M: a few groups of rows, each row roughly a mix of its group's hidden directions
M (140 x 11)
[[ 36  57   3  -3 -13 -34 -18  -1   6 -47 -27]
 [ 60   4  16  11 -13  23 -30  22  36   9 -42]
 [ -3  45 -21  25  53   5   0 -22  22 -11 -47]
 [-53 -22  64 -25  24   0   4  17  10  14   6]
 [ 17 -42   9  54 -31  31   3   1  26  28  30]
 [ -5  19  22  20 -47 -44  -1  -7 -50   2 -34]
 [ -4  37 -11  30 -48 -10  13   0 -46 -33 -32]
 [-31  16  10 -55  33  31 -36 -29 -17  11  15]
 [ 30   1  25 -26 -18  27  -5   4  35  16  66]
 [-63  47  10  28  22   4   0 -17 -24 -22 -15]
 [ 30  13  -4 -78  13  23 -14  -2 -22 -21 -16]
 [ 30  23 -49  -7 -44 -20  11 -35  35 -16  10]
 [  8  49  42 -28 -37   0 -17 -32  28  27   0]
 [-19  -7 -18 -32 -16  56  12  18 -13  45  39]
 [ 15 -43 -13  25  16  17   6 -72  19  -5 -15]
 [ 39   8 -22 -71   0  -5  40   6   5  20  -3]
 [ 13  -9  29   0  42 -26  57 -20  16  42   9]
 [-24 -34 -32 -47  53  -1  -9 -10  -4 -31  17]
 [  9  -7  -9 -28 -35 -73 -26  -9  11  16  24]
 [ 38  -4 -13  36   8  -5 -31 -60 -34 -23   3]
 [ 22  37 -18   8  24 -60   8 -15 -15 -41 -26]
 [  8   8 -51  11   8 -33 -59 -34  -8  14  17]
 [-15 -67 -31   4  35  27   8  26  -8 -28   8]
 [-65   6  -1 -37  22  34  14  18  -1 -16 -34]
 [-11  22 -23 -36  50 -23  20 -45 -14 -29 -16]
 [ -1  10 -29 -48  -3  18   8  14 -70  -8  22]
 [  8  49   2  40   1  17 -44  -9 -42 -31 -13]
 [-43 -27   0  -5  13 -47 -21  41  -8   0 -45]
 [ 45 -12  -1  51  19  27 -33  39  22 -14  -7]
 [ 42 -35  -8 -17 -30  22  23  37   2 -20  47]
 [-15  59   3  -8  11  48 -12 -14  21  -9 -46]
 [ 13 -19 -17 -27 -43 -14  16  67  -7  13  26]
 [ 43   1   1 -12 -26  72  12  -1 -20  -4  27]
 [-17  17  13   8 -36  36 -70  22   2  -6 -22]
 [ 45  -4 -64  14  -3  24   6  19   6 -24  36]
 [  9  53  15  37 -11 -17  63  14  -2   1 -12]
 [-10 -24  25 -18  26  37  65 -21   4  27 -13]
 [ -1 -36 -24 -20  -4   4  38  32  28  52  33]
 [  0 -40 -15  -6  24  10 -45 -61   8  28  -5]
 [  3  57  23  28  20 -21  31  17 -27 -42  -5]
 [ 42  31 -11  64  -2  19  -2 -43   8   1  -1]
 [-12 -16 -18  14  35  40  10   4  54  49   2]
 [-58  -6   0 -33  10  -4  37 -42 -26 -20  21]
 [ 16  28 -14   1 -42  -9  11  26 -32  50  42]
 [ 39 -36   4 -36  17 -18  20 -21  56 -22  -6]
 [ 42 -28   8   1 -52  47   0  29   4  -5  28]
 [ -9  51  17  27   4 -10  57  17  29  28 -16]
 [ -6  61 -33 -18   9   2  21 -16 -40  38  17]
 [ 10 -17  28  -8 -50  24 -41   9 -30  -2  47]
 [-49  18   4  40  -3 -17  35  36 -27 -32 -20]
 [ 24   7  38  32   7  -6  18 -27  29  65  -4]
 [-27 -45 -35  13   5  15  27  -8 -58 -20  15]
 [ 53  -2 -32  -6 -41  17  -5  -4  14  26  50]
 [ 35  27  27 -15 -27  68   8  25  -5 -15   5]
 [ 10 -28  15   6 -21 -25  13  39  37 -43 -46]
 [ -1 -47  40  40   6   8 -40  15 -18  21 -34]
 [ -9 -17 -21 -21 -33 -17  55 -43 -23  10  33]
 [ 28 -45   5 -15  18 -40  -5 -20  61 -14   1]
 [ 18  -7 -46 -39 -29  13   6  -7  50  18  37]
 [  4 -20  14   8   0  44 -27  -4  49  48  34]
 [-27  35 -40 -36  -5  13  50   0  31 -28   4]
 [-20   0 -39 -29  51 -28 -19  17  39 -10  29]
 [ 13 -19  11   3 -41   1  15  47  11  18  63]
 [ -4  -4 -49 -27  19  19 -26  23 -32  51 -20]
 [-16 -75  14   9  19 -18   3  -2  -6 -46 -13]
 [  6  -7  50  53 -11 -21   1  29 -38 -30  -5]
 [ 34 -43 -19 -25   2 -36  -6  10 -11 -28  54]
 [  6  25   9  15 -47   8  12  27  15  69  12]
 [-26  39  -6  17  36  38 -14 -24 -18 -29 -46]
 [-20  33  -4 -14  39  21   6 -52  20  49   4]
 [ 46  -3  20   3 -12  33 -17 -37  52  28  17]
 [ 30 -10 -37  36  -3  -9  54 -17 -19 -44  -2]
 [  0 -35  34  24  -8  -4   9  71 -27 -17   5]
 [ -8  29 -24   4 -18  34  -2  14 -63  29  35]
 [ 23  41   3 -12  43 -39  11 -37 -35 -22 -17]
 [-44 -27  23 -46 -14 -36   8  11 -34  16 -27]
 [ 37  14   3  47   9 -43 -25 -47   1  25   5]
 [-29   1  -5  34 -16 -26  -9 -31  24 -34 -59]
 [ 47  14 -17   4 -14 -50  -8 -25  32  33 -32]
 [ 34 -55  35  -8 -42   8  -6 -16 -30  26   6]
 [-23 -15  18   8  -7  -9  19 -73  42  21  12]
 [  8 -16  14 -32  24  73 -36   0 -13 -16 -10]
 [-32 -18  44  -7  25   6 -19  48  30 -37 -17]
 [ 33  36   5  10 -51  -3  28 -38  -2   2 -43]
 [ 14  21   9  44   2 -26  29 -57 -23  22 -28]
 [ -7 -22  18 -24  20 -25 -46  14 -26  49  36]
 [ -5 -34 -15   4   7 -45  54  33  17 -13 -37]
 [-65  31 -45  13 -20  -4 -20 -24  17  -3 -17]
 [ 32  -3  10 -41  -8 -68   8 -19  21 -11  26]
 [-29   7  -5 -17  50 -33  -6 -46   7 -26 -40]
 [ -1  12  28 -34 -39 -53  17 -11  -2  17 -46]
 [ 10   7 -36 -15  25 -48 -31 -25 -26  10 -48]
 [  6 -17  -9   0  57  53 -19 -45   4 -20   6]
 [ 13  -5 -35 -27   3   5  -8 -16 -32  28  70]
 [-50  41  39  -9 -10  -1 -11 -43  -6  37   1]
 [ 10  26 -21  18  19   5 -21  -8 -37 -73   7]
 [-23  15 -17 -34  -2 -46 -19 -20 -15  30 -54]
 [  1  11  22  12  32 -72   1 -25   3  40  -2]
 [ -5 -33   8  32 -22 -10   3   8  10   5 -79]
 [ -3  13 -17  10 -16 -17  55  26 -39 -47 -25]
 [ 15   7   0   9 -35  35 -26  51  -7 -51 -20]
 [  7 -14 -22  22 -12 -20  65 -29 -13 -41 -22]
 [-40 -38  15 -18  34   6 -32  22  -6 -23 -48]
 [-23   7 -31  48 -49  43  -3  -8  26  -8 -20]
 [ 21 -13  42  29  24  -1  27  28 -10 -54  31]
 [ 32 -32 -14  26   3   3  -8  38  61  23  20]
 [ 22 -17  52  24  22  32  32  30 -27 -18 -25]
 [-20   2  -5 -11   8 -26 -60  -5 -46 -46 -10]
 [ 15 -59   4 -29 -30 -10 -44  -8 -37  -7  14]
 [ 10   1 -25 -38 -31  24  48  15  47  -9  25]
 [-20   9   1  34  10   8 -17 -68  12  37 -32]
 [-36 -28 -34 -23  28  30  20 -47  10  19 -28]
 [ 16  -1  14  40 -64  -8   1 -22  37 -21  25]
 [ 27 -17  16  -5  17  33 -61  21  28  -8  40]
 [ 20 -18 -30 -12 -25  19  -3  63 -30  36  18]
 [  0  11 -37 -16 -24   1 -40   1 -17  58  40]
 [-41  38   4 -19 -26  44  22   9 -35   9 -35]
 [  3  65 -19  40   1 -27  14  35 -19  -7  23]
 [-28  11   3 -41   6 -39  49 -25 -23 -16 -36]
 [  5  20 -13  16  48 -12  -4 -61  14 -27 -36]
 [-38 -25  44  39   4 -21   7 -40 -21  30 -18]
 [ 23  17   6 -16  15  13 -29  -6  59 -49 -30]
 [-30  12 -35 -38  52  35  19 -23  -8 -18 -16]
 [ 24  47   2  -5  22  26 -41 -31  51   5   4]
 [ 29  38  -3  44  15  37   8  27  -5 -36  36]
 [ 20  33   3  39  33  -5   1  36  15 -56 -19]
 [-28  20  39  -9 -37   9 -37  48 -21 -15 -24]
 [-49  -8  49  19  36 -29 -33  -7 -21  -3 -15]
 [  3  31 -52  13  -1 -25  43   5 -18 -51   6]
 [ 24  35  16  38 -47  21  41   3 -23 -19 -22]
 [-16 -34  12  32  -4 -25   0  21  37 -60  25]
 [ -6 -36  -3 -12 -18 -36  19   4 -65  -1  38]
 [ -5 -58  -8 -55  10  12  11  23  24  16  30]
 [ -9  12   6 -54 -18  10 -10  44 -42  -2 -43]
 [ 26 -39  12 -12 -31  50  55   8 -10   2  11]
 [ 32 -22  -1 -64 -30  12  37  12 -17 -29   4]
 [-31 -41  -9 -27  -9   7 -53 -31   0  34 -26]
 [ 34  -1 -20  20  44 -15 -26 -26  32  25  45]
 [ 23 -16  67  14 -42 -15   2 -18  23   7  29]
 [ 35 -11 -44  -3   6  10  19 -13 -30 -10  66]]

the two rows of each list that fit no group, in list order (the others fit one group, some only roughly)
  * K_644: [ 19  29 -54   3  47  36 -19  -7  14  15  28]
  * K_81: [ 36   9 -68 -18  16 -15 -15 -33  29 -10   8]
  * K_847: [-14 -42  29 -24   3 -69 -17  24  14   6  -9]
  * K_115: [  0  41  38  16  25  23  37   3 -43 -18 -33]
  * K_850: [ 15  38  68  -2  -3  -1 -33  -2  22  -1 -35]
  * K_938: [ 30  48 -12   5 -14  55  44  -4 -17  -1  20]
  * K_820: [-11 -31   0 -39  41 -47 -36 -15 -25  -8  21]
  * K_754: [ -4  43   5  36  -3 -14  25  65  -8  29   3]
  * K_520: [-10 -23  64  -7   8   5 -23  -8  22  23  53]
  * K_366: [ 64  17 -21 -34  16  -9   0 -48  -2  18  19]
  * K_119: [-19  34 -26  46 -16  43 -26 -23 -24  31   6]
  * K_190: [ 56  41 -18  10 -28  15  40  -8 -26 -12 -20]
  * K_55: [  7   7  -9 -43 -20 -21 -39 -30   5  62  -5]
 : K_850; K_754
  * K_73: [ -3 -23  -9 -56  31   8  49 -17  -2  38  15]
  * K_659: [ 36 -32  16 -21  39  17 -18  17  40 -45  10]
  * K_697: [-15  22  28 -42  -9 -18  67 -13 -10  28  -3]
  * K_193: [ 21 -11 -55  11  27  13 -12  -3 -63 -22   1]
  * K_920: [-61  37  21 -38  11  20  38  -3   2  12 -10]
  * K_138: [ 19  14 -51 -29  12  24  -2  13 -11  12  64]
  * K_314: [ -1  52 -35  20 -18  24  -9 -40 -18   5 -44]
  * K_486: [-32 -52  10  29 -23  46   2  28 -28  20   6]
  * K_671: [ 28 -10   2  28 -41 -23   5  65  21 -19 -19]
  * K_577: [ 40 -29 -32  12  -2  -3 -54  -6 -14  47  16]
  * K_587: [-24  20  25  29  -2   7 -31 -36  -5  38 -55]
  * K_873: [-21  20  12  14 -67 -30  31  12   0 -13 -38]
  * K_23: [-10  51   1 -65 -19   0  27 -23 -10  24   5]
  * K_991: [-34  -4  14   2 -49  11 -41 -11 -29  14 -50]
 : K_73; K_697
  * K_25: [ -2 -21  -7  64   1  38 -17  51  13   9  -5]
  * K_969: [-59 -12  -5 -28  -3  31  18 -16   2  28 -50]
  * K_302: [  1 -15  33 -50 -33 -40  31   4  39  10  -5]
  * K_677: [  5 -58  13   5  19 -61  20  -8   8 -31  -2]
  * K_744: [ 17  28   1 -51  -6  -3   8 -16  66  28  -6]
  * K_837: [ 14  -6  33  11  29 -55 -44  13  37 -21   9]
  * K_18: [ 10  20 -33 -47  48   2   4 -30  29 -34 -13]
  * K_67: [ 42  56  -3   7 -12  -9 -35 -14   5  29  42]
  * K_276: [-37  19  -1  50  28  13  13  -7 -42  22 -39]
  * K_653: [-41 -13  -6 -38 -13 -19  38  43   4  36  28]
 : K_837; K_653
  * K_525: [ -4  31  -3  -9 -24  22  -8 -39  13  42  60]
  * K_590: [  1  41  21  32  53  26  25 -35  -9  -6 -24]
  * K_595: [ 31  27  33  -9   9 -20  55   7 -30 -42 -14]
  * K_978: [ 26  47  -1  39  45  35 -28 -21  12  -5  12]
  * K_214: [-19 -44 -33 -14  31 -39 -13 -27 -14  -9 -46]
  * K_755: [ -6  30  46 -39 -34  -9  -9 -27  -6 -40 -32]
  * K_132: [-38 -43  10  38 -36  17  19  50  -5   1  -3]
  * K_864: [  6 -15   0   0 -24   2 -14 -54  72   3   1]
  * K_225: [ 10   4  -2  41   5 -59  28  24  39 -31   2]
  * K_854: [ 12 -17   3  40  64   7 -23 -20 -16  40  17]
  * K_570: [ 30 -40  29 -20   2  25  47  30  15  15  37]
  * K_565: [ 35  57   6  30  11  39 -16  17   5 -15 -37]
  * K_913: [-38  37  53  23  -8   8  -7 -32 -29  11 -31]
  * K_927: [  9  67  49  16 -10 -11 -14  20 -12 -30  13]
 : K_854; K_927
  * K_898: [ 17  37  -3  47  18 -10  -8 -46  45  13  22]
  * K_632: [ -4 -44  54  43   1 -18 -17  30  13 -20  20]
  * K_389: [-24 -34   8 -65 -12  27  23   3  17 -28 -27]
  * K_35: [ 31  25   8   9 -40  41  27  29 -24 -22 -40]
  * K_900: [-46   4  20 -31   9   2   5  61 -23 -36   0]
  * K_604: [ 39  -8 -15  25  42 -29 -10 -10  45 -42 -14]
  * K_181: [  5 -30  -6  -9  63 -12 -47 -18  27 -27 -10]
  * K_950: [ 25   4 -33  45  -2  15  16  40 -46 -20 -29]
  * K_663: [-15 -23  11  28   3  29  34  29  38 -57  -5]
  * K_126: [  7  30  24  42 -36   4  15  56   5   3  34]
  * K_539: [-58 -19   9  33 -13   9   4 -10  46  41 -16]
  * K_650: [  5 -14  12 -28 -20 -21 -33  63  -9 -30  35]
  * K_345: [-34  -6  11 -21  10 -36 -71 -15  -8  16 -22]
  * K_186: [-26  22 -14 -74   4  16  20  11 -36  -3 -19]
  * K_530: [ 53 -31 -23  -8 -36 -50  11   5  28 -11  -1]
 : K_539; K_186
  * K_243: [ 16  42  18 -18 -45  13 -25 -11  -7  43  42]
  * K_236: [-32   4  27   3 -53  -6 -12   6   0  49 -45]
  * K_958: [ 22  -3 -19  -9  14 -62  17 -19  37  10  46]
  * K_27: [-10 -37  -9  61  32 -38  15 -19 -19  21  -4]
  * K_453: [-13  62  -9 -35 -17  33  21   0  13  36 -23]
  * K_567: [  1  -8  32  10   2 -60  24 -27  44  30 -16]
  * K_365: [ -9 -51   1  25 -30 -33  33  -6 -26   1  45]
  * K_624: [-17   3  26   6 -42  31   4  13  30  58 -31]
  * K_833: [-22  10 -27 -32  20 -21  69 -23  21  -3  17]
  * K_884: [ 23  29   1 -14  -7 -18  15  34 -74  20  -1]
 : K_365; K_833
  * K_737: [ 19 -34 -13 -20  40   6 -44 -13  -7  38  43]
  * K_474: [ 26 -18  25 -46 -11   5 -20 -32  47  32 -26]
  * K_328: [ 39  49 -15   6  -3 -16 -23 -22 -57  22   6]
  * K_616: [ -2  14 -21 -15 -32   5   1  60  16  50 -30]
  * K_817: [ 42 -29  12 -10 -44  34  18 -19  49   8   8]
  * K_395: [-10 -56  24 -32 -10  -1 -21  34 -47   0 -22]
  * K_387: [-53 -35   6 -11  17 -17  51 -18 -28   8 -26]
  * K_219: [-37   0 -25  -5   8  -3  -9 -32  27   2 -73]
  * K_354: [-22  -8  -9   2 -18  19  -1 -53 -29  22 -61]
  * K_834: [ 13 -14 -42 -16 -24 -66 -27   1 -20 -15  24]
 : K_616; K_395
  * K_992: [-26  18 -10 -69   7 -13   3   0 -33   2  45]
  * K_855: [ 23  -7 -16  27  32 -73   5 -20 -22 -16  11]
  * K_901: [ 47 -20 -22 -27 -52 -31  19  12  32 -11  -7]
  * K_712: [ 54 -61  13   8  27   1 -28  10   3  -1  27]
  * K_635: [-12   8 -59 -57 -11   9  28  29  12   7 -18]
  * K_398: [ 39  43 -11 -15 -36  22 -25 -15  38 -24  29]
  * K_559: [  4  10  41  23   0 -47 -63 -12  -9  22  -3]
  * K_349: [ 23 -39  11  10 -10  18  33 -37  15  62   4]
  * K_344: [  2 -28 -30  59 -17  -4 -40  11   4 -35 -27]
  * K_182: [-16 -28 -45 -49  36 -12 -30  19  -6  30 -10]
  * K_305: [ 13   6  10  46  30  44  57   4 -24 -11   4]
  * K_373: [ 23  19  12  16  28  47 -19  29  -4 -45 -42]
  * K_15: [-28 -39 -23  38  28   6 -35 -34 -17  32 -19]
  * K_685: [ 36 -56  32  15  24 -20  -3  19 -16 -27 -35]
  * K_355: [-17  18 -45  43  34  37  -1   4 -46   6  -1]
 : K_398; K_305
